In the rows, 128 means zero.
which system made each run
k724, trace 1 (10 x 20)
[[ 81 151 153 132 154 133 126 134 198  87  92  91  84 130 186 129 159 123
  105 142]
 [210  71 123 135 137 169  97 158 128 160 157 144 144 141  97  93 132 116
  116 134]
 [ 95 155 102 146  89  97 181 146  60 120 108 129 181 131 143 139  88 123
  160 133]
 [ 79 158 171  85 167 108  88 103 150 106 139 124 101 164 145 145 162 144
  115  77]
 [184 115  95 137 108 164  97  77 169 152 158 120 123  76  90 103 106 108
  108 151]
 [ 90 119 113 219 128 114 180 180 131 117 102 141 143 125 127 147 127 130
  163 169]
 [149 118 176  53 150  99 132 157  77 135 129 137  82 166 123 160 169 160
  141  99]
 [161 145 105  80  93 164 137  65 135 107 125  92 127 102 178  85  91  96
   80 138]
 [ 84 124 113 218 140 165  90 175 171 121 117 164 193 150 148 102 130 115
  121 125]
 [128 130 136  95 121  66 104 164  79 176 151 134 152 144  48 162 136 154
  199 111]]
k467, trace 2 (10 x 20)
[[ 99 151  98 150 119 159  92 120 172 139 103 128 136 104 134 134 132 121
  139 134]
 [126 118 128 149 126  88 140 144 142 135 151  95 137 136  85 108 120 120
  160 152]
 [152 121 129 125 144 117 160 116  61 114 140 138 126 150 134 144 124 123
  134 103]
 [139 143 144 119 128 147 116 117 147 127 113 156 100  99 148 169 132 144
   94 126]
 [111 113 119 117 111 148 125 146 165 132 122 120 127 112 124  80 147 132
  127 169]
 [124 129 115 141 136 125 125 152 112 124 118  95 152 178 143 115 122 101
  165 109]
 [136 142 159 125 143  94 112 116 121 122 157 133 150 133 123 161 102 131
  102 102]
 [109 137 113 128 108 139 136 100 115 125 137 172 126  86 110 113 138 144
  113 141]
 [123 132 105 146 117 141 141 130 146 141  98 110  84 133 118 136 146 123
  176 141]
 [165  90 148 110 152 115 147 142 134 122 144  93 125 148 133 141 118 119
  126 146]]
k60, trace 3 (10 x 20)
[[ 99 106  63 168 147 159 127 128 150 137 111  89 167 127 128 141 122  95
  194 158]
 [168  97 162 159 195  92 134 153 116 101 162 103 145 134 138 171 118 110
  101 135]
 [173 153 165  88  99 111 135 133  74 124 137 167  89 119 124 109 144 151
   87 103]
 [ 88 161 102 104  64 159 140 102 163 141  85 127 101 132 143  98 123 136
  155 134]
 [ 94  81 109 151 164 157 110 138 186 136 132 112 173 150 125 142 121 118
  157 152]
 [159 128 143 159 168  96 105 169  73 111 158 135 173 126 125 143 132 112
  107 108]
 [137 185 149 105 100  80 141 100  98 113 134 120  79 105 118 113 135 133
  110 109]
 [118 103 100 107 103 175 155  72 170 149 121 136  90 126 112 120 120 138
  153 154]
 [122  90 113 171 148 162 137 178 140 134 106 148 168 140 150 165 119 128
  143 152]
 [135 149 165 107 148  76 104 196  94 108 128 100 145 135 146 126 154 125
  112 118]]
k528, trace 4 (10 x 20)
[[172  93 127  95 106 155 135 132 124 157 135 138 129 156 117 111 110 134
  134 130]
 [100 134 133 117 137 141 137 144 118 107 104 129 162 151 185 148 113 126
  117 117]
 [108 168 144 131 137 100  77 154 144 122 127 121 129 107 123 124 157 131
  115 119]
 [137 133  99 148 115 118 125 100 120 128 158 108 139 117  95  79 119 102
  140 133]
 [121 107 126 169 138 123 173 114 116 127 137 147 119 159 112 157 113 133
  158 121]
 [135 118 139  81 125 136 135 128 124 145 117 152 105 107 123 179 137 160
  128 140]
 [139 124 122 104 127 161 130 129 153 108 109 104 116 103 172 105 137 115
   97 156]
 [150 130 146 160 129 130 103 175 147 126 126 121 141 169 140  95 128 112
  115 112]
 [111 152 129 115 112  98 107 139  89 134 144 136 181 150 114 117 111 128
  142  95]
 [ 72 153 110 144 147 102 139  86 117 104 137 122 125 107 118 147 139 125
  150 125]]
k528, trace 5 (10 x 20)
[[ 97 127 144 136 117 150 108 158 157 136 117 166 155 166 140 122 125 147
  122 111]
 [ 97 150 109 112 123 107  98 160 114 134 119 105 174 104 125 130 136 122
  151 140]
 [131 142 123 152 156  88 136 100 117 103 155  86 112 114 113 126 133 101
  136 128]
 [159 109 132 152 128 141 143  90 127 140 156 168  98 134  92 137 120 138
  124 114]
 [118 111 117 106  94 163 164 137 125 141  99 165 127 124 144 144 119 153
  135 152]
 [118 126 141  92 142 131 122 169 153 118  96  90 117 134 167 134 151 126
  129 148]
 [163 138 137 127 144 121  76 135 139 121 151  98 155 136 135 103 121  99
   98 106]
 [110 152 122 177 114 111 130 126  95 115 148 163 171 137 117 102 108 121
  120 101]
 [ 77 148 117 133 116  98 148 119 111 137 121 142 103 127  92 143 150 149
  182 126]
 [142  97 113  96 146 140 144  78 164 139 140  94  90 104 107 162 125 126
  149 163]]
k467, trace 6 (10 x 20)
[[175 123 123 118 115 146 133 172 120 135  94 110 105 114 151 130 142 120
  127 151]
 [129 133 159 107 122 126 125 160 149 109 120 108 135 166 167  91 125 123
   97 122]
 [ 95 135 126 116 135 141  81 123 134 128 147 147 183 159 134 106 122 124
  118  91]
 [ 89 163 108 148 113 101 108  97 136 138 144 131 164 106  95 146 102 128
  150 120]
 [126 123 117 162 138  95 169  95 108 123 152 131  88 105  78 142 137 130
  162 142]
 [190  95 123 124 137 154 172 127 101 133 114 133  69 122 132 163 140 130
  137 146]
 [154 109 154 100 122 159 140 178 156 119  92 126 116 125 186 129 134 137
   85 161]
 [ 97 139 136 102 127 144  78 183 149 116 116 117 172 156 165  67 151 118
  106 117]
 [ 90 171 118 133 122 103  71 103 135 132 153 106 188 165 117 103  98 101
  144  73]
 [ 99 141 120 173 128  88 142  60 118 131 181 157 147 113  65 159  91 135
  145 111]]
k215, trace 7 (10 x 20)
[[148  95 193 104 158 106 114 160 136 132 167 170 106 137  93 136 158 168
   92 128]
 [148 138  85 105  67 180 130 143 106 151  85 130 125 146 147  73 129 117
  154 124]
 [ 73 159 150 159 156 101 110 126 180  96 125  90 151 162 169 144 107 110
  119 108]
 [144  99 115 114 143 127  86 115 110 148 187 157 175  94  69 119 132 134
  117 133]
 [129 164  86 173  96 122 177 117  76 120  96 125 106 102 135 138 121 110
  163 134]
 [105 113 181  95 162  93 151 122 163 117 137 116  74 149 121 173 147 158
  132 138]
 [180  71 112  89 117 198 132 137 135 147 127 147 137 126 142 102 125 130
  105 156]
 [128 177 138 190 113 126 113 185 132 109  86 128 146 153 183 118 119 107
  110 100]
 [ 94 156 152  86 130  78  68 129 136 138 168 113 150 141  86  93 145 135
  135 100]
 [116 117  59 138 126 158 153  48 108 119 148 112 149 108 117 110 106  94
  154 137]]
k60, trace 8 (10 x 20)
[[ 80 113 154 167 119 135 141 127 197 144 129 194  84 124  80 141 149 181
  135 151]
 [134 109  84 105 128 129 125 187  60 160  98 112 166 127 113 158 148 124
  208 142]
 [133 138 135 115 164 114 153 107 126  65 129  50 124 126 204 120 113  83
   86 136]
 [178 107 171 127 125 164  88 115 183 147 157 182  91 135 103 110 135 154
   69 110]
 [ 94 166 110 153  53 115 132 177  94 162 101 174 173 147 104 110 105 148
  173 114]
 [ 49 140 111 107 180  89 137 102 130  91 131  55 127 133 139 140 157 107
  177 135]
 [212  80 113 125 179 172 104  69 134 127 174 124 125  86 123 161 117 104
   84 135]
 [161 148 160 193  66 111 175 187 115 133 108 196 118 113 124 122 102 155
   92 145]
 [ 70 150 140  58 110 102 140 169 118 136  87  99  80 179 127 105 184 151
  201 122]
 [131 101  78  77 164 195  90  59 153 121 138  72 180 146 180 130  96  79
  124 115]]
k235, trace 9 (10 x 20)
[[122 133 146 115 139  85 141  83 166 113 159  79 137 110 124 155  83 116
  109 147]
 [149 113 126 175 131 147 133 130 113 121 151 195 118  88 101 112 150 142
   92 140]
 [134 162 116 134  78 132 128 179 117 160  69 129 116 149 138 150 123 135
  178 120]
 [111 113 163  70 146 119 154 119 161  96 127  83 102 154 169 118 132 129
  106 143]
 [153  93  98 156 179 180  98 101 111 114 160 149 166 123 139 121 134  99
  101 112]
 [108 176 125 152  81  83  95 162 119 154 132 133 185 136  93 114  98 127
  153 108]
 [ 91 132 141  79 124  90 168 105 118 117 136 115  62 120  94 111 170 155
  156 148]
 [163  94 101 163 164 180 153  72 153 125 121 128  97 110 144 198 109 113
  131 142]
 [148 135 162 163  93 124 116 200 151 134 118 166 188 118 151 131  85 141
   73 146]
 [120 154 129  73 112 122 115 189  66 117 100 121 105 144 149  62 198 131
  142 113]]
k235, trace 10 (10 x 20)
[[103 167 171 107 113  62  89  92 154 156 175 142 104 146  49 133 126 158
  143  84]
 [108  96  85 112  97 160 195  63 132 139 129 160  93  74  92 133 124 153
  152 188]
 [127 137 132 215 146 132 153 185 153 111  73 133 119 101 173 213 123 128
  128 163]
 [207 116 183  64 114 127 104 211 124 138 114 122 119 142 159 113 141 141
   77 134]
 [137 140  92 108 124 173 129  93  80  96 125 101 137 186 183  37 134  77
  122  77]
 [ 48 138 128 150 165 117  61  87 179 131 168 127 181 185  99 127 117 120
  157  72]
 [ 94 102 110  93 117  80 137 109 107 155 184 143 171  59  36 135 123 161
  160 184]
 [147 164 111 199 122  90 198 115  88 109  97 124  50  54 117 191 140 125
  152 162]
 [207 123 188 138 103 162 140 160 199 148  82 154  45 144 162 182 110 157
   83 133]
 [146  92 120  83 100 216 139 189 119 112  90 150 178 174 222  53 122 119
   75 138]]
k724, trace 11 (10 x 20)
[[120  86 139 133 111 133 186 104 137 108 169 155 164 145 127  85  83 135
   91 154]
 [ 86 154  96 145 136 155 102 145  77 124  99 177 135 117 138 138 181 136
  153 100]
 [146 164 157  80 103  86  88 144 174 156 118  74 116 124 119 154 108 133
  135 129]
 [129  81 112 159 157 138 167  82 151  97 176 102 128 137 117  71 120  97
  119 156]
 [141 131 115 189 143 156 125 154  83 133 106 196 139 122 138 189 136 136
  134 103]
 [109 154 172  47  74  81 134 159 137 145 115 125 116 123 115 130 124 172
  125 145]
 [130 120  92 120 154 162 125  82 142  96 135  70  99 136 153  64 156  82
  132 130]
 [167 113 121 202 143 156 100 155 140 143 126 157 185 139 143 179  83 111
  116 115]
 [ 74 132 155  93  97  62 157 154  92 136 156 167 156 126  76 119 128 177
  146 145]
 [121 171 109  98 150 132 116  67 119 101 110  78  47 116 148 125 178 105
  147 101]]
k215, trace 12 (10 x 20)
[[128 111  79 116 147 169 109  98 136 120 135  98 131 106 129  89 151  98
  140 147]
 [156 134 134 201 136 111 142 117 141 123 139 124 135 131 126 168  82 110
  123 121]
 [115 124 155  92 112  92 146 164  82 138 140 169 134 126  96 134 145 170
  134 133]
 [118 137  97  89 128 168 133 106 127 118  92  97  83 128 165 115 162 113
  152 131]
 [146 111 155 159 148 137 117 114 207 120 146 115 134 137 142 142  89 117
   87 137]
 [144 118 127 151 108 119 118 187  80 144 147 177 182 129  99  97 130 138
  126 128]
 [ 91 190 106 107 118 105 120 119  90 120  92  90 105 138 145 134 152 114
  180  94]
 [112 102 143  97 161 127 135  49 191 113 170 104 116 113 120 146 107 129
  101 150]
 [175  76 107 195 127 171 157 154 106 138 137 194 147 106 111 131 123 133
  115 160]
 [126 184 154 120  97  85 125 211  96 140  68 115  95 150 143 156 153 143
  168 109]]

runs to name
trace 13 (2 x 20)
[[154  96 127  84  85 133 143 109 197 176 130 101  75 127  71 115 117 146
  165 175]
 [130  75  88 155 181 163 187 136 104  87 113  99 131 118 179 146 144  99
  138 176]]
	k724
trace 14 (2 x 20)
[[132 133 144 107  91 120 129 109 165 125 153 136 119  82 107  80 119 142
   80 164]
 [125  91  93 166 139 170 146 151 114 123 119 134 135 167 138  85 150 109
  162 134]]
	k528
trace 15 (2 x 20)
[[194 107 140 173 148 176 112 123 107 118 152 179 133 174 146  98 121 110
   77  73]
 [ 68 171 116  94  67 130  87 152 117 157 108 154 193 173 132  93 106 141
  157  86]]
	k235
trace 16 (2 x 20)
[[133 142 132 188 104 126 132  78 140 143 156 173 154 160 102 149  61 128
  124  83]
 [ 57 134 138 130 137  81 156 139  99 120 135 172 134  91  94 174 152 172
  152 152]]
	k60
trace 17 (2 x 20)
[[ 80 166 115 141 116 125 107 118 154 125 114 144 124  75 118 139 146 141
  129 144]
 [152 120 141 141 140 113 118 156 164 142 124  93  78 126 101 129 157 126
  150 149]]
	k724
trace 18 (2 x 20)
[[117 183 174  77 114  83 119 181  69  96 107 118 157 162 192 117 124 132
   93  84]
 [117 158 115 104 104 145  68  56 163 133 167 113 148 166 118  45 105  98
  112  71]]
	k724
trace 19 (2 x 20)
[[126 157 149 155  96 121  81 145 137 135 158 198 146  93  90  76 142 151
   73 118]
 [ 79 154  91 102  68 130 149  96 124 156 106 123 101 159  95  94 130 136
  205 113]]
	k467
trace 20 (2 x 20)
[[149 115 133 146  98  68 163 122  95 135 189 124 193 139  76 103  58 121
  126 136]
 [ 48 165 121 156 148 120 154  68  99  93 123 166  87 137 132 150 160 142
  149  85]]
	k724
trace 21 (2 x 20)
[[169 141 148 139 149 139 127 119 132 125 109 152  27  73 124 183 181 148
  108 136]
 [181 109 129  80  60 177 145 125 169 150 117 124 103 136 140  58 103 130
   99 159]]
	k528
trace 22 (2 x 20)
[[123 124 143  89 120 120 169  82 160  98 136  62 127 184 175  98  75 101
  112 122]
 [ 93 101 123 164 189 162  89 104 124 101 177 194 174 126 121 115 157 131
   91 103]]
	k235
trace 23 (2 x 20)
[[139 128 134  78 120 103  58 123 151 167 172 105 154 142  68 100 123 128
  146 110]
 [110 133  71 156 117 138 178  74  83  99 137 118 173 111 149 114  86  92
  136 136]]
	k215
trace 24 (2 x 20)
[[107 157 136  75  83 111  98 166 138 134 117 102 202 133 159 101  88 126
  110 134]
 [ 74 148 120 170 187  89 103 136 106  81 157  99 162 134 132 100 164  95
  135 109]]
	k528
trace 25 (2 x 20)
[[157  71 164 111 117 165 135 189 123 138 142 191 135 186 128  64 148 156
   95 123]
 [ 89 179  97  90 107 146  87 163  91 136  71 108 186 167 186 139 120 111
  167  81]]
	k528
trace 26 (2 x 20)
[[ 99 108 131 150 171 119 132 117 149  94 160 114 146 117 130 113 139 115
  110 150]
 [170 134 113 170 127 136 113 144 101 148 125 150 117 119 103 143 138 122
  145 115]]
	k528
trace 27 (2 x 20)
[[ 87 129 106 149 202 120 119 140 127  87 114  87  85  73 137 146 217 113
  153 164]
 [252 115 113 139 124 144 104 130 121 142 143  72 107 126 122  91 113  74
  114 125]]
	k467
trace 28 (2 x 20)
[[155 151 116 150 133 133  67 110 154 141 146 116 142 113 109 127 119 106
  119 107]
 [123 127 135 166 108  85 165 117 118 128 161 144 141 127  83 121  95 135
  133 139]]
	k60
trace 29 (2 x 20)
[[123 127 142 128 134 130 134  92 207 118 126  97 106 100 145 156 102 126
  100 162]
 [165  78 137 164 139 134 140 177 112 129 157 162 150 128 103  97 138 131
  109 153]]
	k215
trace 30 (2 x 20)
[[ 73 130 152 105 101 107 134 171 145 136 118 141 148 165 122 105 131 155
  147 136]
 [121 110 107  84 173 131 136 107  94 107 132  98 115 110 139 151 163 118
  148 139]]
	k235
